Turns in one plane each, and the order they were made in; the first pair answered:
Torov:
[ -9  -5  -1  15  -4  -8  -6  -8  -9   7   4  -7   5   6 -19   6  -4   5
  13  20  10 -21  12  -9   1   6   2  -9   6  -1  -4  12   9   8   0  -8] => [ -1  -4  -8   3 -11  10  -5  -5  -4  -1   2  -2   1  -3 -13   8  20  -2
  11   5  26 -24  13  -4 -13   4  -3  -1   1   4   5  13   6   0   0  -2]
[ -9  -2   6  -6 -11   9  -8   0  -5 -13 -12  -1  -2   4   5  15  30 -15
  26  -6  22  -7  24  -3 -22  -7  -5  -9   3   0  29   8 -11   6  -6   5] => [-20  -8  18  13  -1 -18   3  -4  -9  -8  -1  -5   5  16   4  16  -4 -16
  29  14  -5   6  25 -13  -6   0   4 -14  11  -9  16   8 -10  18  -9 -12]
[  4   7   8   5  12  -6  -1  -9 -18  22   5   7   9  -1 -12 -12 -23  25
  -8  11 -27   8  11   8  10   3  -6 -18   1   9 -27 -13   6  12  -3   1] => [ 18  13  -5 -20  -1  29  -6  -2 -10  12  -3  14   0 -16  -6 -10  22  18
 -11 -17   4  -3  14  20 -14  -4 -15  -7  -7  21 -11 -10   1  -1   0  13]
mevuz:
[ 11   1  -4 -22  14  18   1   6  -3   8   2  -1   2 -19  -2 -31  -4   5
 -20  -1  14   8  -9   2  11 -18  10  10  -6 -16 -26   6   1  -9  11   5] => [  5   7   4 -10  21  -3  12  15  -5   8   1  -4  -2 -12  13 -30 -21   2
 -11  13   4  21  -6  -7  22 -13  13   5   1 -10 -22   1   1   1   9  10]
[ -1  -5   5   9   4   2 -23   6   0  -8 -16   4   0  11 -36  -4  16  -5
  18 -23  -2  -9  19   1 -14  -7  -9 -13   5 -10  13  -1 -18  -6  -3  13] => [  9 -12   2  -3   6  11 -18  -1  10  -3  -5  10   4   5 -38 -12   8  -2
  -3 -35 -10  -3   5  10 -11 -11 -12  -7  -5 -20  -3  -4 -19 -13  -3  -1]
[-10   1   2   9   0  16  16   2  20  -9  18   1  -4  -7  29  14  20  -6
  -1   0   6   4   1  -7 -25   2   0  -2   3  14   9   2 -11 -18   5   0] => [ -8   0   1   6   0  18  16   0  23  -7  19   1  -3  -9  30  12  20  -5
  -4  -2   5   5  -2  -7 -24   2   0  -2   1  12   6   2 -12 -20   4  -2]
damak:
[-16 -19 -17 -17  -2  22 -15  15  18 -13   8   1 -19  11 -16   9 -21 -11
  -6 -11   3  -8  -8  12 -24 -22 -18 -11  -2   2 -13 -17 -21 -16  -6  -5] => [-12 -17 -19 -24  -4  26   4  18  21 -18  14  -1 -24   1   4  14 -14 -16
  -8  -8  12  -2  -9   8 -28 -18 -14  -2  -3  11 -10 -16 -17 -15  -4  -5]
[ -9 -25  14   8  -4   3   3 -18 -13   9  20   3   9  19 -35  -3 -11   8
  -7  -9 -19   8   7  -2   7   4   1 -17 -16 -29 -22  14  13  -1  -1 -39] => [ -5 -18  22   1  -2   2  39   2  -3  -8  25   6  -6  16   7   2   1 -16
   5 -15 -17  38  14  -5   3   9  -1  -7 -17 -21  -5   9   4   2  -5 -37]
[ 11  -2 -14  -1  -7  22 -22  -7 -15  -4 -10 -15   5  -4 -30  21  20  13
  12   6  11 -39   9   7  -8  -1  -2 -12   5   8  -2  13   7   1  25   3] => [  7   3   4   6   3   7  -7  20  -3 -21 -18  -9  -8  16  -9  18  20 -15
  36 -13  -9  -1  25  13  -5  -5 -15 -18  10  -1  21   2 -20   7  10  12]
Now pairs of rows:
(two turns a pair)
[ -1   5   1   8   3  -5  -1  15   1  -1  -4   3  -2  -2  19   1  -1  -3
   1   0   1  12   3  -2   8   0  -1   8  -1   6  18 -13  -3   0  -1  20] => [  1   1 -10   3  -2   3 -10   0  -4  10   1   2   6 -13   5   0  -3  14
 -15   7   9  -8  -8  -2   9   0   6  11  -4   9   3  -7  10  -4   7  14] | damak mevuz
[-11 -10  11   7   5 -17   7  -1  -1  14   7 -10  12  20 -17   2  -5  -3
   8   8  -1 -18  16  -9   3   3   3 -13  10  12   7  11  13  10 -13   0] => [ -5 -16   7  -4  -2   3   7  -6   5   8  10  -6  14  11 -20   5  17  -8
   4  -7  13 -21  19  -5 -12   1  -2  -5   4  10  10  16   9   3 -15 -10] | mevuz Torov
[  7 -30   3 -11   2   0 -18  -9   0   4  14  16   6  -5 -17  -2   0   5
   9 -26  -8   6  -2   4 -12  -7  -9   6  -6 -30   9  -1 -18 -10  -9 -16] => [ 10 -22   8 -12   5  -8  20   2   2   0  24  14  -4 -14  24   6  -3  -7
  13 -12  -8  25  -4  -7  -6   3  -1  14  -2 -16  15  -5 -13  -3  -7 -15] | damak mevuz
[ -4   3   4  17   3 -18  -5   9  -7   3  -2  -3  -4   3  -4  -1 -17   0
   8   9  -6   2  -1  -9  10   0   3  -4   3  -3   2  -1   2   5   1   8] => [ -3   7   2   8  -3  -8   2  15  -5  -7  -3  -3  -9  -3   7   7   4  -8
  14   4  11   1   5 -11  -3   2   2   1   5   5  15   4   1   3   2  11] | mevuz damak
[ 13  20   0  -3  -1  -2  -9  22   7  -6 -20   9 -15  10  15 -18   4 -11
   9 -33   1  20  -7  12   2  -9 -27 -10 -10   7  14 -14 -20  -5   1  39] => [  0  13  12  13  -2 -12   4  23   1 -17 -16   5 -12  18  18  -3   8 -25
  29 -18   2  24  13  -1  -5  -1 -22 -11   1   5  25  -6 -21   4  -3  23] | Torov mevuz
[-10  -5  19   1  11 -11  -5  15   1 -14 -20  -8   2  12   6  13   1 -34
  24 -11  -7  12  45 -16  -6   8  -7  -6  -1 -28  12   8 -32  20  -3  -1] => [ -4  -1   1  -8   5   6 -47   2  -3   1 -35  -6  10   9 -29   0   6 -10
   8 -22   2 -20  34  -3  -7  -3 -13 -11  -8 -30   1  10 -25   8   2  13] | Torov mevuz
[ 10  -2  -8 -14  -6  12   9   4  -3   0   3  -2 -10 -16  12  -1  10   0
  -5  -3  14  -3 -16  -2  -2   2   5  10 -14  15  -4   0  14 -12   7   1] => [  3  -6  -1   1   4  -5 -18   2  -3   6  -6   0  -3   6 -19 -15 -15   5
  -1 -10 -14   1 -15   7  10  -7  -3  -6 -11  -6  -9  -7   1  -9  -2   2] | damak mevuz
[  9  -5   3   7  -3  -9  -7  -3  19  -1  -8   5  -2   1  -7 -11  -5  -3
 -16   5  -4  32  -5   4  23 -10   0  -2 -20  -7   2 -20  -3   8  -3   6] => [  9   1   2   7  -4 -10  -7   2  17  -4 -12   5  -5   2  -2 -12   0  -3
 -11   5   0  31  -1   3  24 -10  -2  -3 -19  -1   9 -20  -3   9  -3  17] | Torov mevuz
[  9   0  -6 -17 -17  12  -9   6  -3 -10   6   2  -2 -20 -12  19  18   5
  12  -5  29  -1  13  15  -9   2   2  -8   0  -5  23  18 -14   7 -12  -1] => [  8   0  -3 -16 -14   9 -11   9  -1 -13   4   3  -3 -16 -13  18  16   0
  16  -8  24   4  16  16  -9   1  -2 -11   2  -8  25  16 -17   7 -14  -1] | damak damak
[  3  32  12  -4  -8 -44  -5   7   8 -25   5  -2 -32  15   9 -14 -17 -16
  16  14 -24  21 -10  -4  13  18  -4 -15  15 -11  16  -7 -26 -11 -13  19] => [ 10  25  -4 -23 -27  -4 -39  -8   8 -30  -4   1 -26   5 -26 -11  27  -8
   9 -10  13 -14  -5   8 -17   8 -13 -10   6 -12  21   6 -27 -28 -11  17] | mevuz mevuz
[ -3   2   9  -7  12   9   4   5  26  -4 -12  15   2   9   3   2  -3 -10
  22 -19  19  10  -5  -5  -3  -2  -6  13   1   2  21  22  -7   4  -1  11] => [  0   0   0 -15   6  22  -3 -11  23   6  -6  14   9  -3  -8   0  -1   4
   5 -15  26  -7 -16  -6  -4  -2  -1  18  -5   3   6  28   4  -2   6   3] | mevuz damak
[  8   5 -33   0   4   5  -9  -9  -4  -8   7 -13   8 -13 -37  13   6 -11
   2  -2 -14 -24   1  28  -2  27  17   4  -9 -11   2 -11  -9   9  -6  -9] => [ 12   7 -23   0  10  -4  14   2   6 -13  13 -10   2  -9 -14  10  -4 -24
   4  -6 -30   3  -1  29   5  29  15   8  -9 -14   3 -18 -20  13 -11 -11] | mevuz damak
[ -1  -6   3 -16   8  18 -22  31   4   5   8  -4  -4   6  -6   8  17  -2
  20  -1  20  -9 -10  -6 -23 -11  -1  16  -4   6   7  14 -11   4  -5  10] => [-11 -16  14  -4  12   5  -9  28   1   1  17  -5  -1  13  -6  15   5  -7
  28  12   9  -1  -1 -14 -21  -4   5  15   3  -1   4  16 -13  12  -8  -9] | Torov mevuz
[ -9 -18  10  22   8  -9  -3  -7  15 -16 -17 -10 -15  -3  12  -8 -23 -19
  45  12   4  22   7  -7  -1  18   1 -17  -3  -4   7   9   4  11 -12   3] => [ -1 -14   3   7   0  10  -4  -3  20 -23 -21  -6 -19 -11  16  -6   3 -24
  42  -3  22  17   8  -1 -14  15  -4  -9  -8   0  15  10   2   3 -12   9] | Torov Torov
[  3 -11  -6   0  -5   7  -4 -18  -9   0   6  -9  14  -3  -9   9   1  24
 -12  12  13 -16  -3 -17  -1   6  10   9   0  -6 -27   6  23  -2  12  -7] => [  8 -13  -2  -6  -2   7  17 -14  -2  -2  16  -5  11  -8   8   8  -3  17
 -17   7   4  -1  -7 -16   2   7   9  16  -3  -8 -31   3  19  -2  10 -14] | Torov mevuz
[ -1  10   0   3  -8  -1 -15  13 -10 -11 -12   4  -6   1   1   9  17 -11
  18  -3  16   3  18   1 -10  -1  -9   0   7  11  20  13   4   8  -2  15] => [ 12   1 -11 -15 -12  20 -14  -6  -4   1   4   8   2 -17  -9   2  15   4
 -14 -10  18  -5  -5   9 -11  -5  -6  12  -6   5  -6  14  11  -4   4   0] | damak mevuz
[ -6 -15   9   5   3  -8   4   6 -12 -10  -9  -2 -17  10   6  -9  -4  -9
  22   9  -3   8  21  -8 -36  -3  -3 -12  -6  -1   7   7 -15   0 -12  -8] => [  0  -4   0  -3  -1  -5  15   7 -15  -5  -6  -6 -22  -5  25  -6   1  -2
  15  21  11   1  13 -13 -34   3   6  -4  -7  16   7   9  -1  -1  -4   3] | Torov damak
[-16  -5  10  14   5 -30  22   2 -15   2   4   0   4   1  22  17 -26   8
  17  25   5   2  16 -15   1   3   8  -1   7  11   0   3  12   9   4   1] => [-12   9  -1   8   1 -20 -16  13 -15   0 -25   4  -3  10   3   4  -7  12
  24  -1  15 -11  18   1  -4 -12  -6 -12   3  13  17  -4   2   1   1  36] | Torov damak
[ -2 -11   8   2  -3  10  17 -15  12 -14  -3  -5  -5   1   8   9  -4   0
  14  -4  21 -15  13  12 -14   6   2   0  21   1   8   6  -7  -4 -11 -11] => [ -5 -12   5   8  -2   4   1 -22   7  -5  -7  -7   1   6 -10   4 -16  11
  11   2  16 -25  11  13  -6   4   3  -7  22  -2   1   7  -2  -2  -9  -8] | Torov mevuz
[ 15   3   0 -13  -3   7  13  -9   5  -1  10   6   1 -20   3   7   8  11
  -8   3  16 -10 -12   1  -1   2  11  16   4   8  -1   2  -2   2   6 -12] => [ 14   4  11  -8   3  -3  20   7  11 -12   5   9  -6  -6  14   5   7  -7
   6  -8   6  12  -2   4   0   0   4  11   6   1  12  -4 -18   7  -2  -7] | damak damak
[-13 -14  -8  -6  -4  18  10   1 -11  -1  22   5  15   1   6   2  20  16
 -18   4   4  -9  10 -26   8   9 -10  21   0  -4   1  10  18 -10 -30  -6] => [-13  -8 -13  -6  -5  18  -4   0 -15   5  13   5  15   3  -3  -3  18  25
 -20   4   6 -18   5 -23  11   7 -11  16   0   0   1  10  22 -11 -28   4] | Torov Torov
[  1 -20  -9   3   9  -2  24  -7  21   1  27   4  -5 -19   7   1 -22 -34
 -12   5 -31  19 -15  -4  -7 -10 -19  -5  25 -14 -25   0 -15 -14   8 -53] => [  4  10 -12   3  13 -13  16  26  21  -6  -4   5 -24  -9  32 -12 -17 -39
   6  -8 -31  30 -16   4   4 -18 -30 -16  29   4   5 -15 -24 -11   7   3] | Torov damak
[ -7  10  27  23 -13   0  34  -5   1  -6  -1 -20  11   6  -4   5   9 -20
  35   5  11  15   9  -1  -2  -5  -9 -10 -22   8  16   8  -9   8  36  21] => [  8   1  18   4 -18  27  27 -19  12   0   8 -11  16  -7 -21  -4  18 -13
   8 -17  13   9  -5  14 -11 -14 -15   2 -36  -5  -1   9 -11  -7  38   7] | mevuz mevuz
[  7  25 -23 -22 -22  29 -11  -5   7  16 -23   4   0 -22  15 -12  27  14
  -7  -3  40 -21 -19  25  -6 -18  -1   6 -16  28  -5 -11  16  -5  17  37] => [-15 -17  -1   9 -10   4 -13 -44  -1  27   8   0  31  -2 -35  -6 -23  21
 -17  22  -3 -18 -11  12   4 -12  10  -2  -8 -13 -47   0  16   6  10 -34] | Torov damak
[  3   0   3  14   0  -7  15   1   2  -2   6  -7   6   4  16   5 -10   5
  13  21  -2   9   7  -3 -14  12   2   0   1  18  -3   0  12 -10  -3   4] => [  9   4 -10   5  -6   7  -8  -4   1   5  -3  -6   8   0  -2  -1   1  18
   5  10  10 -10   1   8 -20   4  -3  -2  -5  21  -6   0  16 -18   1  16] | Torov mevuz
[-11 -26   1   9  13 -13 -34   5  -1 -20 -26  18  10   2 -17   3  19  -9
   3 -12 -15  -1 -10  -6   5 -12 -15 -32  -4 -15 -13  -8 -15  -5   5 -15] => [ -4 -29   3   1  15  -9 -18   5   8 -23 -16  22   7  -4  -4   2  18 -16
  -5 -19 -19  12 -15  -4   4 -12 -16 -23  -9 -17 -17 -10 -18  -7   4 -23] | Torov mevuz
[  4  35  -3 -14  14 -26  -1  16  -1   4  -2  -8  -6  -5  16 -22 -21  12
  -8  10 -12   9 -23  -2  33  -8  17   9 -11  14  -5 -24  20 -13   8  50] => [ -5  39  -5  -5   9 -26 -19  16 -12   0 -14 -11  -4   0   2 -17  -8  16
   6  15   3  -8 -12  -6  26  -8  16   0  -3  20   8 -19  23 -11   9  59] | damak mevuz
[ 17  -3  -8 -28  -7  33   7   4  22 -13  -1  13  -9  -7   8 -10  38 -16
 -14 -42  11   7  -3  19 -17 -13 -13  12 -19  -7  10  -4 -18 -14  -7   5] => [  3 -14   5  -1   5  -5  43 -18   6   7  33   0   8 -13  19   1 -21  -1
 -26  20 -17  13 -14 -11  11  10  19  13  -8  -8 -28   1   9   4   2 -34] | Torov damak
[ -5  -5  -8  14  19  24   1 -16   8  -1  -3   8  15  -3  -2  -8  -1  10
  -6 -16  -8  -5   1  15  18 -10  15  -2  21  -4 -25  27 -18  -2 -10 -17] => [ -2  -5 -11  10  17  28  14 -15   9  -2   3   7  13 -12  11  -4   5  10
 -10 -12   0  -4  -1  11  16  -5  21   5  20   2 -25  27 -12  -2  -6 -18] | damak damak
[ -9  -1   5  -9 -19  12 -14  -5   5  -1  -3   4   1   6 -15  -1   6  -5
  14  -5  14  -4  18   3 -12   4 -10   2  -8   2  22  -4 -10  -5   1   2] => [-10  -8   9  -7 -18   8  11 -13   3   2  16   0   5  -5  -1   8  -4  -4
   7  16  12  -1  13  -8  -9  14   1   9  -5   4   9   1   1  -1   6 -19] | Torov damak
[  9   9   2   7   7 -10  -8  10 -13  -5  -2   3  -1  23  -3 -10 -18  -2
  19 -18 -22   7  23   0   6  -5  -6  -3  -1  -4  14  -9  -5   8 -17  16] => [ 16  12 -11 -14  -7  14  15   7 -13  -8  10   2  -5  -7  22   5  12  -2
   8 -10  14  -6  18  -8 -10   5   4  15  -3  16  17   1  14   1  -6  13] | mevuz damak
[-10 -14  10  19  12  20  16 -15   8  -8  15   6  -5  18   8 -11  33 -10
  -5 -13   3   8   6  -5 -20  -5  -2  16  -7  -6  11   0  -9  -1 -14 -20] => [ -7 -18   7  19  14  14  18 -25   6   6  26   3   2  12   5 -16  11   3
 -22  -1  -8   7  -9  -7  -8  -3   5  17 -12  -8 -11   0   0  -2  -9 -28] | damak mevuz
[-14   7  13  23  12 -14 -44   1 -18 -13  15  -1   8  11 -21 -26  -4  -5
  18   2   1 -18   9   6  -9 -15 -10 -17  12  -2  -4  -9 -23   8  11  11] => [ -7   6   0  10   2   2 -33 -12 -24  -4  28  -7  12 -14 -12 -18   5   8
  -1  20  26 -38  -4  -4 -15  -7   4  -2   7  14 -16   0   0   4  25   4] | damak damak
[-19 -12 -10  14 -21  -4   3  22  -7 -12  -1   1   3  -7  -9  15  19   1
  17  -3  33  -9  13   0 -14   9   2  -7  -7  -9  11  -1  -5   3   8   4] => [ -8 -21 -15   2 -22  10  -2  11   2  -4   8   7   9 -15 -21   6  16   8
  -6 -18  26  -9  -3  10 -14   3  -2   0 -18 -21 -10  -3  -7  -6   8 -10] | damak mevuz
